Each path below is one point turned by a fixed rotation once a step. After each direction that follows a path, write how fast that rotation turns it, in degrees per step (0 if it stays still).
Each turn is a multiple of 5 degrees from 10 to 175, or 0.
Each row of a path follows its step; steps can be skipped.
Rotation 1:
step 0: -375  -88  -346  -67  157  109  27  104  196  -90  -34  -138  -171  106  -186  5  -59  -204  278  25  -300  -231  116  -107  -274  -42  -167
step 1: -232  85  208  98  15  153  38  272  -250  371  -273  -33  -177  -216  -98  -2  122  -169  219  242  235  -3  63  159  155  57  -42
step 2: -55  -208  -182  -345  47  361  121  -38  -101  21  323  -165  -208  82  -146  -208  -235  -57  128  157  101  -15  -67  -14  -312  89  186
step 3: -243  -18  -67  89  -100  -227  201  250  180  -82  -5  169  -229  -331  54  -247  179  -196  186  294  -54  -82  307  106  -59  123  -75
step 4: -261  -114  103  -403  136  172  -20  216  -70  347  147  -121  21  29  -84  0  -125  22  362  -132  -138  95  159  163  174  -106  200
step 5: -118  190  -145  -23  -128  206  372  80  -104  -14  66  31  70  4  219  -320  297  -59  321  121  297  -29  -15  -137  -276  -29  43
step 6: -362  -253  177  14  130  -117  262  110  42  15  -3  207  50  -57  -192  -121  -310  -275  183  -55  -231  261  126  -82  -81  186  159
step 7: -37  127  103  -148  -172  -4  39  55  -198  10  -17  -30  -296  -116  -38  -402  168  -22  330  -48  14  -64  -9  -192  243  -390  253
step 8: -296  -132  152  -126  13  -18  75  -9  3  -5  224  85  37  -167  294  -120  36  76  2  -24  195  467  -27  114  -364  95  290
step 9: -89  260  -86  -54  12  -214  371  183  8  -115  209  218  48  -41  -13  -277  -181  -216  -29  -249  -191  -99  190  -70  39  -350  79
Directions:
-129  -94  15  18  -53  -37  -98  -46  126  -65  61  19  15  59  142  15  88  -90  23  78  27  -54  -106  -37  -126  -10  -47
135
-11  -120  47  -95  79  59  -77  17  72  70  -55  -22  86  -77  -43  25  -79  103  -10  -31  -133  80  -59  -13  -151  70  51
170
-64  -13  129  8  -48  7  -52  -111  -28  -45  29  2  -204  -146  -88  -31  -93  34  -91  -5  95  -27  1  -18  -62  -37  -7
65
Rotation 2:
step 0: -318  -124  195  425  -268  -42  -52  -85  -121  -34  256  304  52  267  -205  427  -160  -94  -18  55  -221  59  92  -48  267  174  -5
step 1: 32  -216  157  229  73  187  -264  -92  163  -68  177  -170  82  379  -22  -20  -143  80  -400  215  -149  261  151  -208  446  98  -142
step 2: 323  -226  78  252  -68  363  -304  121  -333  -123  -245  -27  -189  171  184  -2  -122  127  -91  261  -292  -136  80  -321  35  65  150
step 3: 206  -76  151  479  144  93  -229  146  -80  -11  165  430  -382  249  -203  28  -90  73  29  -19  180  4  -138  -228  -160  165  152
step 4: -78  -16  -67  409  -186  169  143  64  64  -42  386  305  -33  73  -302  164  -46  86  -317  -76  -349  -17  163  -216  -48  315  -135
step 5: -56  -296  27  489  15  69  -196  228  152  11  132  -63  -19  182  79  -113  -199  76  -438  6  -367  100  231  81  154  -299  -119
step 6: 219  -205  196  181  250  155  -229  187  -179  17  -200  153  119  241  -110  -223  -124  162  -196  378  -332  -136  227  41  -235  116  233
step 7: 250  -292  165  343  391  -154  -79  204  59  -76  -17  269  -335  -149  -211  63  95  336  -78  -46  -102  -147  -97  -97  -33  340  68
step 8: -142  -166  -80  111  -22  129  30  246  413  98  185  138  -314  151  -147  59  -144  115  -134  -324  -268  -242  312  -72  -215  332  -49
step 9: 96  27  -7  477  -121  -260  14  194  252  6  -76  -34  -104  246  87  -54  -132  -100  -308  -11  -450  -2  254  420  -33  31  108
Directions:
-32  -121  38  -15  107  4  -104  98  25  111  101  -27  -8  73  5  48  -42  -59  9  -46  208  -32  24  29  -11  -80  -80
155
-122  42  14  22  178  50  90  -65  18  -18  45  126  -24  -6  -102  118  75  35  138  -71  -41  -2  16  -30  56  13  -53
95
41  57  25  -35  183  -34  -103  -41  -122  -40  -49  -133  -67  20  -21  -46  77  -63  -4  125  -78  -75  33  -58  -17  -63  -58
85
64  33  46  79  38  -92  -30  -43  -33  -3  44  23  120  3  -147  32  34  -128  3  88  73  73  -52  109  -44  155  61
115
182  73  -57  38  0  136  43  27  90  21  -13  -31  -142  23  58  48  88  -137  41  -70  40  -44  -6  -19  -30  92  10
70
Rotation 3:
step 0: -196  -167  -39  -56  -270  138  368  71  293  -22  124  -27  -10  -206  -99  154  139  24  335  121  -23  -39  -510  -27  67  119  368
step 1: 117  218  188  0  42  -207  -139  379  -142  201  178  -173  358  -84  148  81  30  61  -193  -179  23  -161  -364  -341  119  -3  319
step 2: -209  287  -78  324  203  -255  142  -52  -241  -14  -126  101  -11  104  -84  4  -379  249  249  17  277  -198  -396  -105  -32  -21  -207
step 3: -61  -211  454  -120  -85  -173  -116  279  -201  60  -103  107  -265  -224  45  -148  -474  -63  -251  161  215  -74  83  91  -85  -91  -188
step 4: -270  -17  91  -40  122  37  -101  122  91  -203  -393  196  -53  166  87  -28  30  247  198  391  -142  148  282  -95  -187  -469  124
step 5: 223  -232  -403  -129  154  86  -213  216  -26  121  -4  -167  -53  63  530  -59  204  -134  14  57  210  133  208  -22  -305  -114  -177
step 6: -241  -236  -46  67  -388  -56  87  -368  -97  2  62  30  50  389  14  119  413  -68  14  -197  -21  219  -16  -58  -193  -101  -365
step 7: 223  342  125  -114  -100  90  183  -113  -109  -8  -40  90  -330  -113  50  284  310  -219  -321  -445  181  155  213  148  23  -5  132
step 8: -181  262  -210  -49  -277  294  200  -14  206  185  -184  -137  -158  294  -145  268  -169  -82  96  84  -160  189  -173  205  131  310  270
step 9: 348  96  92  -288  -255  95  -143  297  -85  -239  348  -302  157  217  -113  63  -152  -128  87  -85  114  -299  -87  24  176  93  243
Directions:
10  -26  95  22  -102  -51  92  -11  96  -60  -62  98  94  -103  12  65  50  -158  -31  77  59  -35  27  -20  117  -101  -36
110
40  -110  -58  69  -69  -16  -8  -16  40  191  25  -51  -65  -77  -1  -52  -57  -35  -2  109  82  167  -88  67  44  23  11
140
64  -138  -14  -55  88  -6  -60  81  -4  -111  -147  54  58  66  -55  74  67  18  -56  43  29  60  -121  87  13  97  57
85
-21  -48  76  185  11  -20  23  235  22  32  -50  34  -25  -17  -15  -14  41  107  56  -23  40  11  78  -59  -35  32  -104
35
-35  -68  -3  46  -47  34  -35  -29  -19  -47  -14  -41  83  -178  70  42  -107  174  28  -77  0  -91  -74  -13  122  29  78
35
-89  -40  51  147  9  25  69  -136  90  12  -84  3  10  163  21  47  -49  36  43  56  -158  27  -89  -43  0  -16  -11
175
-49  -44  -35  -68  35  -118  -19  8  56  -77  -106  -70  17  -39  89  -74  -61  -7  34  -130  -58  150  45  78  -19  -128  -92
40
